One turning vector, and how many ticks it has turned:
The counts run from 0 to 457.
[ 64 174 142  84  77 156 106 118 100 136 141 112 125 136 122 133 166 138
  76 146 105 112 118 146 102 141 135 137  85 107 138 112 129  85]
45
[134 121  96 174 150 108 161 125 140 107 147 155 130 154 121 146 156 133
 209 151 157 120 138 129 102 131 126  71 152 137  91 134 123 160]
115
[ 71 168 133  93  67 169  96 130  98 145 123 134 136 128 139 144 162 142
  98 147  85  96 123 139 109 142 126 117  97 109 131 129 124 103]
46
[137 175 130 144  94 120  90 135 179  99  73 146 135 130 115 150 130 166
 153 132  98 104 137 153 126 152 138 175 156 144 134 167 103 130]
293
[132 167  89 123 142 129 159  94 167 111 108 124 163 118 127 148 146 111
 171 116 131  95 143  95 118  90 172 105 136 126  70 150  88 126]
401
[147 151 139  97 156  80 102 131 150 128 147 119  99 129 107  99 182 112
 114 132 174  89 184 110 146 124 149 108 132 131 170 141 116 140]
381
[123 159 115 120 121 160 120 118 121 133 153 126 133 156 131 109 154 158
 163 118  91  94 128 116 144  56 122  66  77 116 127 124 136 131]
139
[ 96 164 121 140 102 121 147 108 166 152 115 126  91 139 136 108 153 127
 135 170  89 111  87 163 115 168 118 173 144 175 134 163 116 125]
305
[111 134 115 163 120 119 159 128 148 156 120 141 120 125 180 159  97  92
 120 119 165 137 102 114 140 137 147  96 193 140  81 160 165 164]
207
[163 119 102  97 121 125 115 131 143 102  82  87 113 144  92 129  96 167
 139 137 119 138 158 129  86 154 168 175 181 133 133 135  93 126]
286
[121 163  85 101 135 103 131 112 167 143  78 109 107 152 120 126 121 149
 152 160 111 142 121 180 118 173 176 162 145 166 100 151 118 122]
297
[109 133 147  96 126 146  68 168 130 115 105 117 128 103 135 127 141 176
 124 159 131 135 117 145  99 176  81 176 121  92 129  93 120 103]
59
[ 81 173 128 194  59 161 129 117 113  96 125 140 142 126 128  94 121 146
 118 147 143 114  88 147 104 141 113 151 124 137 117 121 126 114]
318
[138 172 126  88 168 142  93 136 146 138 123 134 156 147 204 164 152 126
 116 100 108 106 155 129 151 128 118 120  69 122 135 126  91 127]
164
[ 99 126 117 135 138 103 127 146  93 129 149 137 126 133 142 129 136 123
 115 188 152 171 165 151 120 133 133 121  95 157 123  43 172 128]
339
[139 109 146  84 163 122  79 135 129 154 153  92 106 113 101  68 141 129
 150 128 154  74 155 135 151 130 106  78 128 141 151 139 114 139]
372
[118 140  89 127 101 131 102 137 186  96  74 122 119 146 129 145 174 137
 125 150 102 139 137 143 132 161 141 156 159 127 162 169  92 127]
291
[133 149 101 101 138 114 120 120 175 137  90  98 101 153 124 126 115 159
 165 163 102 129 112 176 106 172 145 165 162 158 101 156 106 124]
296
[ 85 162 106 143 108 126 145 102 166 147 108 115 100 149 145 112 144 131
 136 162  97 123  77 176 129 171 121 155 139 156 116 171 102 116]
306
[ 96 147 120 176  94 140  92 147 110 117 139 154 164 130 154 139 115 160
 149 174 151 132 144 154 116 145 105  97 115 130 101  80 168 140]
334
[105 127 117  77 140 150  64 160 117 161 100 116 134 103 166 144 140 151
 135 178 102 131 141 142 125 175 130 131 113 138  95 113 149 114]
62
[139 149 142  75 177 123 109 135 154 130 143 108 122 159 192 133 159 134
  98 110 125 131 145 125 118 142  95 150  75 108 155 116  86 112]
162
[125 106 103 108 112 125 136 102 169 129 137  91 116 177  87 168 121 140
 156 150 101 149 134 155 116 105 165  75 182 143 137 152 148 147]
12
[115 106 104 122  96 119 142  94 170 100 121 110 126 178  90 172 111 148
 154 146 124 156 153 147 120  98 177  82 166 130 143 150 147 134]
13
[147 121 129 152 153  72 195 110 119 128 170 149  91 144 105 120 173 109
 174 156 138 115 141 120  88 103 137 134 132 168 127 103 132 140]
119
[127 109  77 159 141 116 140 141 114 107 146 119 107 139 121 101 165 111
 154 162 182 153 154 127 125 152 165  90 173 147 127 138 139 164]
105
[129 142 136 116 150 134 161 141 130 128 142 121 107 141 193 106 111 148
 118 129 148 180  97 101  81 105 148 183 104  99 125 122 162 133]
430
[ 96 163 151 116  99 101 123  96 186 135 130 144 108 169  85 163 157 149
 130 146  88 117 125 162 124 116 142 111 127 135 156 163 155 134]
20
[147 134 122 100 160 162 107 139 150 137 109 136 155 139 215 161  98 134
 147  89 114 103 154 102 125 134 101 117 113 112 112 120  71 128]
166
[128 114 153 148  82 107 145 111 172 109 115 147  99 154  81 156 114 150
 148 143 106 130 140 116  86  89 150 144 181 130 174 125 141 138]
16
[126 132 121 187 108 148  86 140 115 113 141 134 137 100 124  88 168 111
 154 151 182  94 131 125 160 151 128 101 163 151 145 168 133 157]
98
[114 165 115 114 133 159 119 135 154 153 158 108 127 145 192 109 156 154
 143 137 105 155  72 112 118  95 124 124 104 105 110 172 167 130]
424
[104 102 122 186 101 135 188 128  97 102 159 135 144 125 111 178 154  82
  88 118 137 162 102 119 126 116 117 107 159  97 114 131 151 125]
224
[155 134 166 119 105 163 102 129 101 134 108 142 156 128  86 159 116 158
 121  90 112  87 157 129 155 163 136 121  91 113 164 179  75 111]
267
[105 153 160 110  91 102 158  98 164 145 113 162 111 160  97 167  67 175
 160 136 119 101 121 142  85 108 164 129 130 133 110 121 134 125]
25
[136 156 141 131 127 150 139 147 132 139 119 144 130 125 197 116  84 157
 152 120 135 150 107  76  92  84 158 149 106 114  97 127 167 147]
428
[101  67 151 151 166 111 155 145  95 117 130 149 130 109 103 117 108 110
 147 130 155 141 154 132 125 126  82 134 102 139 156  46 106 107]
353
[140  99 154  88 122 139 135 137  95 163 130 130  98 150 102 143 154 125
  98 117  96 129 147 124 145 159 149 121  85 115 191 161  82 108]
264
[ 84 158  98 135 101 151 136 116  97 129 160  80 125 144 148  81 110 147
 123 175 140 142  88 179 101 162 125 113 126 141  90 112 149 120]
322
[ 81 138 100 171  66 156 135 140  80 119 130 132 133 134 166 113 108 130
 129 178 134 140 128 113 100 133 154 105 138 150 106  93 166 141]
325
[115 147 102 174 143  99 169 105 137  92 155 160 130 154 101 134 212 110
 160 144 131 126 137 140 138 106 121 103  86 137 139 123 120 127]
122
[140 125 119 186 111 147  98 146 122 110 143 128 137 107 120  84 143 127
 175 144 177  91 120 125 134 155 109 101 178 141 138 172 125 160]
99
[157 133 129 163 152  73 178 117 120 115 156 152 107 131  89 128 145 125
 182 148 159 120 153 117  93 102 150 131 131 160 102  93 137 149]
118
[145 138 111 118 153 122 121 131 169 126  98  79 132 112 144  99  62 128
 105 103 165 142 110 133 138 105 143 164 191 151  92 139 168 151]
194
[ 61 148 101 179  59 164 159 123 115 116 120 126 109 144 160  94 147 108
 117 168 120 135  92 135 118 140 123 143 135 143 145 134 111 119]
316
[133 129 172 189  93 125 158 131 101 106 164 140 157 107  82 167 144 119
  93 120 137 119 102 110 115 100  99 134 138 109 116 116 169 116]
226
[126 125 174 154 154 110 107 151 114 139 149 161 146 102 136 140 124 138
 152 160 148 108 144 159 125 148  64 134  86 148 126  57 150 120]
345
[143 157 106 161 154  96 134 123 137 125 171 138 125 141 120 132 187 126
 185 166 146  96 138 155 134 135 140  73 132 159 101 146 148 158]
113
[122 136  94 112 105 133 105 134 172 111  80 117  97 152 132 142 171 127
 123 153  85 135 144 132 120 162 156 161 168 139 173 168 100 134]
290
[164 144 126  83 182 137 137 136 131 122 104 111 153 130 176 154  79 132
 118  90 138 116 161 120 108 124 122 167 110 127 107  99  76 120]
168
[120 120 101  92 169 132  95 125 132 129 132  98 126 130 102  86 128 130
 147 116 178 104 172 131 166 126 143  47 129 121 141 139 114 141]
374
